One turn moves every row onto another: examples first, then more rows asked:
fila: [ -3.8  25.8 -11.5  12.7  -0.8  10.9 -12.4   7.7  17.3   4.5  11.5  12.1]
pefe: [-11.7  25.8 -11.8  17.4  -5.3   6.1  -9.4   3.9  12.8   8.3   0.9  10.8]
tis: [-13.2 -18.0 -19.9  14.7  -5.4 -15.1  -6.6  26.2   9.9  11.0   2.0 -15.0]
fefet: [  4.7   4.0 -10.1  16.9  11.1 -38.7 -21.7  18.1   7.1  -8.5  -7.2 -11.7]
Met: [  7.1   9.8  -8.2  14.3  16.7 -38.5 -20.5  20.5   8.7 -12.9  -3.8  -2.0]
tafo: [-1.2 25.6 -8.4 11.4 -4.3 14.8 -9.3  9.3 17.5  0.0  6.7 12.8]
tuso: [-3.4 25.3 -6.8 12.9 -8.5 14.4 -5.2  8.2 15.3  0.0 -0.5 12.3]
mas: [ 20.4   3.0   0.2   7.9   3.3 -22.4 -14.2  26.1  12.5 -24.9 -11.8  -8.0]
nimev: [ -4.3  14.3  10.1   5.7  -8.6   4.2   7.0  14.9 -12.0  -3.0 -10.0   2.9]
toteb: [ 20.4   3.2  -4.5   7.7  11.1 -25.4 -21.3  25.9  14.8 -21.2   0.5  -7.8]
Guz: [-14.3  23.9 -16.6  12.1 -12.3 -11.9  -7.9  41.4  -5.6   0.3  -1.7  21.4]
zason: [  7.8   8.8  -1.8  15.2   6.2 -34.0 -10.4  20.7   5.4 -18.3 -20.7  -2.0]
Bobo: [ -5.0  23.7 -13.0   5.8 -12.0  -4.5  -7.9  46.3  -0.9  -7.6   3.2  23.7]
bonu: [ -9.8  23.6 -13.5   8.7 -14.8  -7.1  -5.7  44.0  -3.7  -5.3  -2.6  22.9]
gisiv: [ 8.9 15.0  3.9 -3.8  9.9  7.4 -9.4 20.5 -1.2 -4.5 23.5  6.1]
guma: [ -0.4 -19.1  -9.6   8.1 -14.8  -1.0   2.1  32.6  12.5  -4.0  -7.1 -12.6]
Kam: [  4.6 -15.5 -11.6  -1.5 -11.5   6.7 -29.5  26.8  -1.0   0.6  14.6   5.4]
lutef: [ 14.8   9.1  -5.1   9.9  17.2 -32.2 -20.3  24.1  12.3 -18.9   0.1  -0.4]
Gis: [ -3.9  15.7  -3.8   2.8  15.4  -5.0 -14.7  14.8  -5.1   8.3  27.2   3.3]
Ruvod: [  5.7 -15.9  -7.0  -1.1 -19.4  11.0 -22.0  27.5  -2.7  -4.1   3.5   5.5]
bor: [ -2.2 -15.9  -7.0   3.9 -24.2   6.6 -17.9  23.6  -7.7  -0.4  -8.2   4.1]
fofop: [ -9.7 -18.3 -14.0  13.4 -13.1  -9.6   0.0  27.9   8.9   4.5  -8.9 -14.3]
gugu: [  4.5   3.5  -5.8  17.7   3.0 -35.7 -14.6  18.3   5.0 -12.0 -19.5 -11.5]
nopuv: [  6.3 -19.0 -10.7   3.4  -8.2   2.1  -3.0  36.0  17.3  -6.7   5.5 -10.9]
Pugu: [ 18.4   8.7  -0.7   7.9  11.6 -26.7 -15.6  25.9  12.1 -24.5  -6.6   0.8]
Fofud: [ 12.4   3.1  -0.4  13.4  -0.4 -27.8 -11.0  21.9   7.5 -20.6 -21.2  -9.8]
Lifu: [ -4.5 -14.6 -17.2   3.5  -8.4  -1.5 -32.3  22.4  -3.8   9.2  15.5   3.5]
kes: [-16.2  15.5   2.0  12.6  -2.5  -8.3   0.9   8.5 -16.4   9.8  -6.4   0.3]
Mozar: [-16.4  15.8  -5.0  11.0   9.4 -12.9 -10.0   8.8 -12.6  15.7  12.5   0.3]
Kav: [ 12.3   4.0  -9.6  11.6  14.9 -33.6 -25.3  22.0  12.1 -13.0   2.0  -9.8]
Lil: [-14.8  24.1 -19.2  11.8  -7.5 -14.3 -12.3  41.5  -4.4   2.2   5.4  21.5]
ritab: [ -6.5 -18.0 -20.7  10.1   0.9 -12.1 -12.5  29.7  14.5   8.1  14.4 -13.4]
zegi: [ 15.1   8.5   1.2  10.7   6.3 -27.7 -10.3  24.0   8.9 -24.4 -16.9  -0.3]
boliv: [-11.0 -15.6 -12.2   9.0 -21.2  -1.8 -20.9  19.3 -10.8   8.5  -7.1   2.0]
bezo: [  8.4  14.0  11.4  -2.7  -2.2  12.2   2.1  20.9  -4.5 -10.3   5.3   6.2]
Nubuk: [ -5.1  23.7 -15.7   5.5  -7.3  -6.6 -12.3  45.9   0.3  -5.0  10.6  23.6]
banu: [ -9.1  26.0 -13.3  15.8  -0.8   6.4 -12.9   5.0  14.8   8.6   8.4  10.7]
zin: [  3.8   9.2  -6.0  17.2  11.3 -39.1 -15.8  18.4   5.4 -12.7 -14.7  -2.4]
pofon: [-11.7 -14.2 -17.3   8.8 -13.4  -5.9 -28.5  18.6  -8.5  13.2   4.7   1.5]
Kiz: [-8.7 25.8 -8.6 16.4 -9.2 10.1 -5.4  5.3 12.4  4.9 -3.8 11.1]
gasi: [  3.1 -18.1 -16.4   4.4  -0.8  -3.4 -10.5  34.3  18.4  -0.5  16.4 -11.1]
folit: [-10.2  24.2 -19.0   8.5  -5.2 -11.4 -14.5  43.7  -1.4  -0.4  11.5  22.5]

banu goes to pefe
zin goes to zason
Now find these:
Kam goes to Lifu
gisiv goes to Gis
tis goes to fofop
folit goes to Lil
Kav goes to fefet

One turn moves every row onto another: examples first, then more rows asked:
gav: [ 11.9   7.8  16.3  16.9   3.5   3.2   5.6   2.7 -14.0   1.0   2.0 -15.4
  -3.6  -1.5 -12.3  -5.1 -27.1  -9.9  25.2   0.2  -1.6  -1.2   7.9 -13.2
 -10.8  23.1   0.8  18.9  -5.0 -25.4 -11.1   9.4]
Fem: [-11.2 -19.2  -1.4   8.8  -3.7  10.9  -3.3   6.6 -19.4  13.9  -0.6  -0.4
  -4.6   3.6  -5.5  14.5 -17.1   1.4  20.4  -1.2  -2.2   8.4 -15.6 -22.7
 -19.1  12.2  -4.9 -20.3   5.7  13.1  13.6   5.2]
netu: [  9.2  -1.3  20.8   2.7  -4.8 -31.5   5.8  -6.4  17.4  -8.5   2.8  17.3
 -16.0 -10.6 -18.6   8.4  -2.7   6.4   6.4   4.4 -11.8  -5.6  -2.1 -19.8
  -5.1  -5.8  -0.3 -27.2  12.1 -15.5 -18.0  12.7]
soke: [  3.8 -27.6  -6.6  15.8   5.1 -13.0   0.7   0.5   8.8   0.8  -5.0  13.6
   0.4  -7.2   5.8  14.9 -18.1 -20.8 -16.8  14.3   8.9 -20.2  -0.2 -14.9
 -16.0   3.3  10.3  -8.5  -7.7 -11.5  -7.2  11.1]
kopu: [ 18.4  11.3   1.2  -1.4   3.3 -13.3  -6.4   5.7 -21.2  -8.0   1.4  -0.2
  -5.4  -2.5  -8.3  -0.4 -24.7   2.9  -6.8 -10.3  -4.4 -18.4   4.8  -0.5
  -9.5  25.9  27.1  18.6   3.2 -18.7 -13.3  -1.6]
Laso: [ -2.5 -24.3 -14.8  -1.3   2.6 -11.3  -9.4  12.4  -9.2  -6.4 -12.6   9.0
 -13.6 -11.1 -28.7   0.3  -7.9  10.3   1.4  12.8  -3.1  22.0   0.8 -23.2
   6.4   8.8 -18.9 -11.6   2.4  18.3 -17.5   3.7]
Rokar: [ 27.0  -4.1  18.9 -13.6  12.8  -2.2  -0.4   8.2  26.2 -13.6   8.4  23.4
   4.8  -7.8   1.3   0.1   9.5  30.0  22.3  -4.3 -11.3  -3.2  -2.2  -2.8
  -7.4   5.0   5.8   9.1  -3.1  -0.5 -15.2   6.9]
Nuka: [  9.5  14.7 -14.0   7.2 -29.8  13.7   7.8  -6.3   0.2  -4.0  -3.8 -11.8
  -1.3  -5.7   2.5 -17.0 -26.3  18.4   9.2   4.9  -2.2  -9.6  -6.2   7.2
  -5.1  -5.5  -4.9  -2.4   3.5  17.0  -5.9  -0.2]
rif: [  6.5   2.3  -2.3  -0.8 -12.5 -12.8  17.9 -20.3  -3.0 -14.0  -6.9   6.1
  -0.7  10.2   0.7 -20.9   0.0  11.7  -3.9  14.6   4.2   1.8   3.0  -1.6
   7.0  -4.5 -20.7  15.0  -7.3  25.9  -7.4   4.3]
nogit: [ 10.4   3.4  28.4  10.3   5.8 -29.6  10.2   5.9   0.4  -3.3 -13.6  34.7
  -0.3  -0.1  -3.5  -0.3  -8.1   3.6   9.0   4.2  -4.1 -18.1  -0.6  -8.3
  -6.0   6.3   7.2 -18.3  28.2  -0.9  -8.7   4.4]
gan: [ 12.2  -0.2 -22.8   1.8   6.3  -3.7   1.1   0.6 -18.4   1.0  -4.1  11.4
   2.6   6.9 -23.3  -1.8 -12.0  11.7  -2.1 -16.5  -1.5  -7.8  -2.7  -2.5
  -4.6  21.4  -1.4 -36.5  12.8  21.5  -7.2 -12.8]
sevap: [  7.0   1.6  12.6   9.7   3.6  -4.8  -1.8   0.3   7.2  -5.2  31.2  -2.7
   2.8  -3.4  -4.4   6.6 -23.0   6.5  -2.2  -7.1   0.7  -7.1  -5.9  -9.5
  -5.1  45.2   3.5 -18.2   7.7  26.3  -7.9   1.1]
godu: [ 19.9 -29.4   5.1   2.0  13.9  -1.4 -21.6  16.2   1.7  -2.2   6.5  -4.7
   4.7  13.7   2.4   3.5   1.0  -1.2  19.0  18.7  -6.3  12.8  -5.0 -25.2
  -9.7  25.0   7.7 -12.4  11.2  -7.6  -8.6   8.5]
kip: [  5.6  -7.2 -15.4   6.5  -5.4   8.2  22.1  -8.2 -25.1 -18.2  -5.1   1.3
   4.0 -13.5 -18.6   0.3  -5.3  24.7  -5.5   6.3  -2.5   9.2  -0.3   9.5
   7.1 -15.6   2.4  10.3  -5.0  -2.9  -1.1  -6.0]
kalod: [ 13.6 -17.9   3.6  -3.6 -10.3   3.9  15.6   6.6 -18.7 -23.5 -11.1   2.0
  12.6  -9.2  11.5   5.3   4.5   5.8   5.0  20.7   9.4  -0.4  -9.2  -9.1
   1.9 -14.5   8.1  -8.1  -4.9  -2.5  17.3  13.8]
redu: [ 18.9  12.2 -12.0  11.0   5.3  -0.5   1.7  -4.0   3.6 -11.2  16.1 -12.0
   4.8  -4.8  17.6  -4.9   1.1   2.9  -2.1 -17.8   9.4  -2.5  -0.2  -1.2
  -3.4 -22.9  -4.3 -18.4   8.6  12.7   0.7   6.3]
Vil: [  7.0 -26.3   7.5   4.1  21.0 -15.4   5.6  -3.5  -8.2  -9.8   1.7  26.9
   1.5   5.3 -17.5 -11.9  -9.3  13.1 -10.5   0.0   2.2  14.0  -2.7  -8.1
  -1.3  30.7  -3.2 -12.0 -26.1  -2.7 -21.5  -2.1]
luvov: [ 34.8  -7.6  27.8   2.1   5.5  -6.0   7.5  -4.0  13.0  -3.1  11.7  22.3
  25.9   3.6  -4.0  22.6 -13.4  14.6   3.4   1.7 -10.2 -11.5  -1.5   0.5
 -10.6  -3.9  -2.7   2.8 -11.3  -0.6 -21.4  -3.8]
fumu: [  9.9   0.0 -17.3   6.3   6.9  11.9   0.3  18.4 -21.4  -6.1  -9.1  -6.3
   2.7  -5.6  20.9  -0.9  -7.1  11.1   9.7   6.1  -1.9   6.3 -12.8  -4.5
  -7.5 -26.7  -8.9   7.5  12.7   1.5 -13.9   6.0]
Fena: [ 16.0  -6.1  22.2   7.0   6.0   2.3   9.5  13.9  21.0   1.1  37.1  27.6
   6.7  -4.1  -5.0  -2.9  -6.6   8.8  15.8  21.8  -5.6 -13.1   8.2  -1.2
  -7.6  -3.0   1.4   6.0  -1.5   3.2  -7.9   2.7]
robu: [ -4.5   5.2  -5.7   7.1  26.6  -3.8  25.4   1.6  11.8 -22.0  -6.5  19.2
  -8.2  -7.4  -8.4  -6.9  -0.6  -7.9  13.1  16.4   3.5 -10.8   6.4 -15.9
   8.6  33.5  -2.9   5.6   3.7   8.4   1.5   7.7]
Dezi: [ 10.1 -16.2 -21.2   4.9  -5.7  12.7 -11.5  22.7  -5.8  14.7  12.5  -7.7
  -7.1  -7.9  -7.2   2.2   1.6   0.8  -6.3  -8.5  -6.0 -10.8  18.0  -1.2
  -5.3   5.6   9.2  12.4  -5.4  17.7   4.5   1.3]
Tuti: [ 13.5 -10.7   1.0 -12.1  24.7 -15.6   7.7 -29.9  18.7  -0.2 -10.7 -21.7
  -0.4  -6.4   4.1   3.9  -3.3  -1.6  10.3  -9.9 -13.1  -5.9  -3.4 -10.3
 -12.6  14.0   7.4 -12.7   5.7   7.6 -10.4  -6.5]
Filib: [  3.5  -7.3  30.5  14.3  16.3 -21.3  16.2 -12.1   0.8  -0.4   3.3  16.8
 -17.9  11.1 -12.0  11.7  -2.1   8.6  19.4  -3.3 -19.4  -6.4   3.3 -13.6
  -6.0  -1.8   2.4  -5.8  18.8   1.9  -1.7  21.1]
pinov: [  5.1   1.8   6.1 -13.6   7.2   4.1   5.4   7.8 -18.1  10.1  -4.7  -6.8
  11.0 -13.9  -4.5  -0.4 -14.5  -6.1  -4.7   4.6  -8.7   2.6  -0.6  -1.6
  -5.9   5.5 -12.2   1.3 -19.6  26.8 -10.8 -32.8]
Vovu: [ 11.5  -0.4  14.1  -6.4  18.4 -14.7  -6.3   8.5 -14.9 -11.3   2.5 -15.7
 -18.9 -26.1 -13.0 -18.2 -21.3  -0.3   6.5   8.2  -3.8  -1.6   5.2  -4.1
 -11.0   9.3   7.8   8.7  -6.4 -13.9 -32.9   0.2]
Fivib: [ 17.2   4.0 -14.4  -3.4  -2.4  25.7  -1.9  18.5  -7.2 -13.6 -18.8  -1.0
  -0.1  -3.7 -15.4   5.1   8.8   1.9  16.4  -1.3  -1.6  -1.8  -2.3 -11.4
  -6.2  16.1 -11.8  -4.8 -31.8  -3.5  -6.8   0.6]

nogit goes to Filib
robu goes to Tuti
Now find these:
kalod goes to rif
luvov goes to Fena
sevap goes to godu
kopu goes to gav
Fem goes to Laso
Dezi goes to Fivib
fumu goes to kip

